Some points:
[ 50 -27 -28  21 -29 -18  26  24  15   2  15  21  -9  -5 -11  12 -10  -1  52  55 -21  39  25  -8  20 -32  -1   2 -35
  55 -34  -7  51]
[  9 -35 -15  49  12  75  25 -32  15  29  25  12  -6   9  -4 -45   7  29   9  49 -37 -84  23 -25  18  54  39 -36 -32
 -24  14 -44 -13]
[ 28  66  43 -16 -48 -37  23 -40  13  19 -22  28   3  31 -22   9 -43   8 -20  14  -1  -4 -88 -21  16 -51  -1  44  -4
 -16   7 -21  -9]
[ -4  23   5  45 -95  16  11  23  -9   9 -16  25 -29 -31  24 -31 -66  22 -13  15 -53   7  16  21 -59  -2 -21  33 -32
 -14  29 -37   6]
[ 24  -3 -23  -9  28 -23  43  32  23  55 -46  -4  -4  28  21   9  41  75  21  13 -51  19  41  23   0  -5  24  24 -32
 -21   8  -2  30]
[-61 -34  62 -30  41 110 -31  14   7 -50  11 -11  47 -18  -5 -14  -3  51  11  -6  37 -13  36 -57  31  -3  28   2 -33
   1  27 -52 -10]
[-15   0  69 -21  14  11 -29 -14 -52 -79  11  24  21  15 -15 -52 -36 -17 -88   1   0  39 -55 -21  40  21 -10 -62 -33
 -47  15 -39  31]
[ 24 -36  37 -41 -10  -5 -12  43 -47 -12 -49  17 -14 -56 -19  -1  51 -53  14  -4  28  -8 -58 -62   7  16  13 -21  22
  23  -2 -46 -38]
[-16  19 -18  16  18  24 -36  55  73  21  35  15  56 -41  29  -2  42 -12   1 -48  10  17   8   9 -65  25 -55  38  19
 -42  68   2  34]
[  1 -27 -52  -9   0  38   5 -12 -10 -13 -40 -21  94  67  -2 -30 -20 -69  13  27  30  39  -7 -28 -54  20 -46 -15  -8
  25 -30  21 -17]
[ 22 -16 -23 -25  28 -17  -8  -7 -29  15  22  -8 -10  30 -54  32 -25 -17  47 -22 -43  16 -41  18 -14 -28  24  49  10
 -71  20  76  29]
[ 25  47 -24   3  -4  32 -45 -37  13 -43 -55  -9 -11 -54  33  17 -38  31  15  -4 -43  15  67  17  -6  -4 -13   6  23
   6  22  35  28]
[ -7 -17  -6  13  19   5  21 -30 -50 -35  11 -39 -28 -22 -10 -12  -5 -58 -26 -18   2   1 -20 -57   0  36  27 -50  22
  12  41  -3 -68]
[ 20 -59  53  -2  -4   3 -19  50  -6 -37  26  43  45  -6  59  52 -21  -3 -36 -12  40 -36   3  25  19   4  25 -35  63
   6  43  -6  10]
[-57  -7   6 -23  -6  -8 -17 -25 -46   2  -3  14 -32  20  22   5  10 -75  35   8  73  16  40 -66  -3  34   4  77 -63
  29   8 -67  40]
[  1  43   3  -5   8  -5 -16  24  17  49  -8  43  -2 -30  48 -37  22 -36 -10  39 -31  -4 -11  22  60  25 -28  45  45
 -12  15  -1  22]
[  1  15 -36  41  36  -5 -11  82 -34 -41 -51  55  -9  31  -3 -49   0 -15 -18  22  26 -13 -36 -26 -30   4  21 -10  46
  24  -6 -55 -28]
[ 44  51  14  -3  52  25 -51 -65 -22   4 -11  24 -34  43  20   8  15   7  12 -24 -11  19 -12  42 -35  23 -30  55 -31
 -58 -61  -4 -33]
[ -7  38 -46  54  17 -19  27  38  -3  -5 -40  -5  54  13  -1  49   9  -5 -20  10 -34 -31  35 -16  -9 -33 -27   1 -21
 -15 -83  32 -57]
[-31  58  68 -23  -3  59 -10 -14 -27  47  27 -12  -5  58 -17  10   0 -74  18 -31  24  10  12 -11  77 -26  15  10 -40
  65 -76 -38  27]
[-24 -22  31  18  39  33  17 -16 -26  -3  28 -20  13  35 -57   3 -66  14  55  -4  19 -14  17 -19  -9   2 -13 -14  40
  21 -20   7 -25]
[-73 -40  -2   6 -46   4  78 -20  -7  22 -16   3 -27  18 -23  43  37 -13 -23 -10 -43  -3 -14  13   3  77 -20  21   9
  -5   4  40 -24]
[-49  41  11  37  29  -6  38  -8 -20  10  25 -25  14 -49 -12  -3  13  -4 -51  40  -9  -2 -10  -2 -45  -1  25 -18  51
   0  -8 -36  47]
[ 16 -36  -9  36   9  -9  32  34  16 -47  -9 -61   9   1 -53  12  42 -36  31  44   1  -9  -8  33  37  -1  -5  -4  -7
 -19 -10 -35  -7]
[ -8 -25 -23 -46 -10   2  -3 -18   5  13  37 -30  22  44  33  68 -11  70  20   9 -32 -17 -14 -12   9  17 -23   7  56
  16 -26  -7 -37]
[ 11 -78  24  50  42  46  35   7 -22 -23  38  21 -19 -13  -5 -38  44  12  18 -21 -23  39 -25 -33 -33 -49  34 -38  28
  58 -29  29  16]
[ 46  37   2   4   7   2  34  -2 -19  51 -10  14  45 -10 -32 -46 -46   8 -25 -41  29   9 -18  36  65  13  37  -4 -26
  58   3 -18 -28]
[ 28 -10 -53 -26  -4  46  38  25  47 -10  -4 -18 -60   6 -42  52 -36 -22 -86 -26 -13 -23  59 -13  14 -44  -5  72  36
   2  17  26 -25]
[ 13  22  -9 -35  33 -59 -53 -44  -9  16   1 -23   5 -42  64  41   0  -9  24 -43 -16   9  26  44 -44  28  44  27 -77
  -5  -9 -52  16]
[ 47  47 -25 -17 -38 -17 -11  60 -50  34  27  -4  17  11   5  -9 -21 -66  15  15  27  13  58  32  11   0  29 -30 -23
 -71   2 -10 -13]
[ -3 -32 -14  35 -23  -2  18 -36  19 -13 -50  44  -9  31  19   4 -38   0 -36 -24  82  35   4  19 -25  -3  51 -29  26
  -5  -3   8  42]
[  2 -49  -8  26  22 -46  39   7  28  11  15   4  15 -20 -14  50 -28  50   7  11  13 -55   1  20   7  35   0 -43 -10
 -37  23  37   1]
[-64  26 -30 -56 -71  26 -32 -40 -29 -14  12  -3  48  -4  40 -58  36  27  20  25   0 -50 -24   2  52 -54  10  -4 -52
  17  -8   7 -19]
[-38 -34 -51 -17 -29 -17 -53 -29  28   9  20  38  31  28  14 -48  47 -28  12 -36 -14  -8  43  25  65 -36  -5 -67   7
 -33   9  19   4]
[ -4  19 -13   7 -15 -31 -50 -17 -33  35  65 -73 -39  26   3  36  40  -4 -18 -28  -5 -12  -5 -28 -51 -54  26 -16  13
   1  -9  18  87]
[ 26  16 -58 -71 -28  17 -23 -28  22  34  36 -32 -26 -12  -2 -30  26 -19 -14   0  28  45   8 -18  -3  -3  67  36  -2
   9  20  15 -18]
[ 17 -34  42 -21  39 -31 -11   8   1  32 -25 -37 -48 -21  38 -16 -16  73  16  -3  63 -66 -28  -6  12 -18   6  -2  -2
 -46   0  11  13]
[-16  24 -43   8 -33  54  20   8 -42 -15   0   5  -1   7  23  31  26  -7  74 -92 -16 -13 -26  37  38 -23  -3  31  55
 -33  15   6  27]
[-30 -21 -24 -21  38 -12 -34 -16  45   4 -40 -24 -33  -4 -59 -19  17   9  22  12 -19  -3 -43  59  13  10 -70 -50  50
  11 -15 -23  34]
[ 26   6  10 -37  27 -45   6  14  59  18   7 -16  -5  -6  50  23 -38 -59   9   7 -59  42 -31 -22   9  -3  -6 -42   3
 -13  55 -18 -19]
[ -1   1  59   6 -38 -24 -45  -9  15  31  -1 -41 -37  38 -18 -33  -9  11  61 -26  33 -38  10  12 -26 -46 -35  21  19
  19   7  -2 -58]
[-18  37  27  34 -24 -85  40  -5  53 -45   7  -7  23 -43 -47 -27  22  10 -25 -67  -7  -7  -5  36 -37  68  -1  33  45
 -14 -48 -14  12]
[-39 -45  -5  44  48  14 -15  -9  -6  21  10  -1  13   5 -32  -9   8 -11 -47 -15  23 -10 -15  15  35  19 -50 -28 -81
  80  -6  15  26]
[ 36  20  21 -80  36 -40  10 -29  38 -34  12  -8  24  40 -12 -11  24  -3 -73  35 -41 -63  51  24 -29  27  43 -11  48
 -13  14  35  40]
[ 55  24  29   1  -6  67  72 -56 -27  53 -17   5   9 -56 -27  15   5  20  35  -7  33  34  38 -43 -11 -13 -52 -48  40
 -23  12  -5  16]
[-42  12  36 -32  50 -26  22  23  -7 -31  14  23   3  10 -29 -26  -4  46  20  -3 -38  25  44  20 -30   9 -34 -26   8
  30  35 -45 -26]
[ 47 -21  28   4 -40  18 -53 -29  23 -41 -22 -19   0   2 -63   2 -17  10  80 -10   3  17 -18  -2 -20 -38  -1  -1 -63
  45 -31  -5   0]
[  4 -49  44 -30 -33  27  15  17 -49  14  42  22  -5 -16   2 -15  21 -28 -21  28 -30 -28  17  19  -9 -12 -21   7  12
   2 -52  41   5]
[ 10  51 -56   1 -54 -41 -40  -2  -4 -35  52  31 -46  24  25   2   4 -11  65 -24 -10  16  29 -75  47  70 -31  21  17
   0 -14  36 -46]
[ 27  72 -41  37 -12 -32 -51 -25  49  -5   7  74  27  -1 -16  42  52  34 -19  67   9 -13 -31   3   9 -52   7  39  -3
  25  57 -46  10]
[ 60  60 -16   8   6  17   8  50   9 -26  45 -31 -30  19  46   8 -33  -9  36 -19   4 -37 -46   3  12  12 -25 -17 -41
  48   2  39  63]
[ 57 -24  10  10  24 -20 -16   6 -20   8 -75 -32  35  23  32   8  24   7 -62 -39 -38   8   0 -21 -13  44  -6   7  10
  68  50 -24 -12]
[-40  58 -20 -19   5  -6  -9   5  15  54 -13  46  12 -20  20  54 -24 -18  38  38  12  -4 -49 -15 -32  20  37  25 -23
   2 -15   2 -67]
[ -2 -44   3  -5  29 -35  33  63  26  26  31  14 -44 -62  16 -30 -12  26 -75  80  -7  17  10 -39   5   1  -7  54   4
 -60 -75 -25  -3]
[  7 -44 -26  -9   5  44  30  -1 -35 -45   3  15 -51 -21  33 -35  -9 -54  22  22 -16 -30  -7  41 -58 -13  44   4  11
  19   4  13   9]
[-79 -15 -30 -14   4  12  44  -5  31   5 -24 -22  -8  17  22   6  10  49 -24 -21  -7  34  -6  33  44 -36  23 -11 -16
 -26  21 -11 -25]
[-20  -9 -18  29 -32 -11  -3  23  42  13 -27   3   2  -5 -36 -12 -88  -6 -20 -46   8 -22  -5  -7 -58 -33 -21  -6   3
   3 -58 -27  39]
[-11   6 -17  -3  -7 -47  56  28  52 -13  23  17 -30 -12 -11  56  47  31 -44  13  75   5   1  28   4  20 -24 -42 -47
 -22  34  32 -38]
[-38 -45   7  51  25  -3 -21 -56 -11   6  -7 -25  19 -19  13 -58  17  33 -11  55 -14  51   9   0  42   4   3  43  22
  15  30  53  -3]
[ -6  10  20   3   7 -25  41 -28 -79 -55 -17 -22  16 -55  -7 -39  -4  22  22   9  64  15  12 -23  38 -21 -28 -23 -15
  38 -11  12 -14]
[ 25 -41  36  35 -36  25  -4 -37  19  11  10  12 -47  19  44  25 -41 -21  19 -15 -18  43  30 -19 -22 -16 -60 -43 -35
 -25 -28   6  -8]
[ 20  -4  67  16  -5 -19 -26  10  40 -30 -13  23  40 -20   8  35  29  29 -12  -2  -5  -8 -15  46  -9 -12  33  38   6
 -52   7 124 -11]
[-28  34  -6  -2 -14 -24 -70  67 -31  17 -37 -54  -3  24 -47  17  20  49 -51  32  10  37  -1  20 -20  24  39 -24  21
 -14  26  29 -12]
There is one direction along which these points spread out most. Take the direction at right angles to it along which they spread out most. Then take the direction at right angles to both along which they spread out most. Go by this last direction. How far along it is each point below, from 0 to 99? 50 is the average, and the first point above lies past it. One standard deviation of the points above along it is 16.
[ 10  51 -56   1 -54 -41 -40  -2  -4 -35  52  31 -46  24  25   2   4 -11  65 -24 -10  16  29 -75  47  70 -31  21  17
   0 -14  36 -46] 47
[-15   0  69 -21  14  11 -29 -14 -52 -79  11  24  21  15 -15 -52 -36 -17 -88   1   0  39 -55 -21  40  21 -10 -62 -33
 -47  15 -39  31] 21
[ 27  72 -41  37 -12 -32 -51 -25  49  -5   7  74  27  -1 -16  42  52  34 -19  67   9 -13 -31   3   9 -52   7  39  -3
  25  57 -46  10] 15
[  1  43   3  -5   8  -5 -16  24  17  49  -8  43  -2 -30  48 -37  22 -36 -10  39 -31  -4 -11  22  60  25 -28  45  45
 -12  15  -1  22] 24
[ 47 -21  28   4 -40  18 -53 -29  23 -41 -22 -19   0   2 -63   2 -17  10  80 -10   3  17 -18  -2 -20 -38  -1  -1 -63
  45 -31  -5   0] 72
[ 24 -36  37 -41 -10  -5 -12  43 -47 -12 -49  17 -14 -56 -19  -1  51 -53  14  -4  28  -8 -58 -62   7  16  13 -21  22
  23  -2 -46 -38] 28
[ 47  47 -25 -17 -38 -17 -11  60 -50  34  27  -4  17  11   5  -9 -21 -66  15  15  27  13  58  32  11   0  29 -30 -23
 -71   2 -10 -13] 34
[  1 -27 -52  -9   0  38   5 -12 -10 -13 -40 -21  94  67  -2 -30 -20 -69  13  27  30  39  -7 -28 -54  20 -46 -15  -8
  25 -30  21 -17] 56
[ -2 -44   3  -5  29 -35  33  63  26  26  31  14 -44 -62  16 -30 -12  26 -75  80  -7  17  10 -39   5   1  -7  54   4
 -60 -75 -25  -3] 37
[-20  -9 -18  29 -32 -11  -3  23  42  13 -27   3   2  -5 -36 -12 -88  -6 -20 -46   8 -22  -5  -7 -58 -33 -21  -6   3
   3 -58 -27  39] 65
[ 60  60 -16   8   6  17   8  50   9 -26  45 -31 -30  19  46   8 -33  -9  36 -19   4 -37 -46   3  12  12 -25 -17 -41
  48   2  39  63] 60
[ 22 -16 -23 -25  28 -17  -8  -7 -29  15  22  -8 -10  30 -54  32 -25 -17  47 -22 -43  16 -41  18 -14 -28  24  49  10
 -71  20  76  29] 75
[ -7 -17  -6  13  19   5  21 -30 -50 -35  11 -39 -28 -22 -10 -12  -5 -58 -26 -18   2   1 -20 -57   0  36  27 -50  22
  12  41  -3 -68] 44
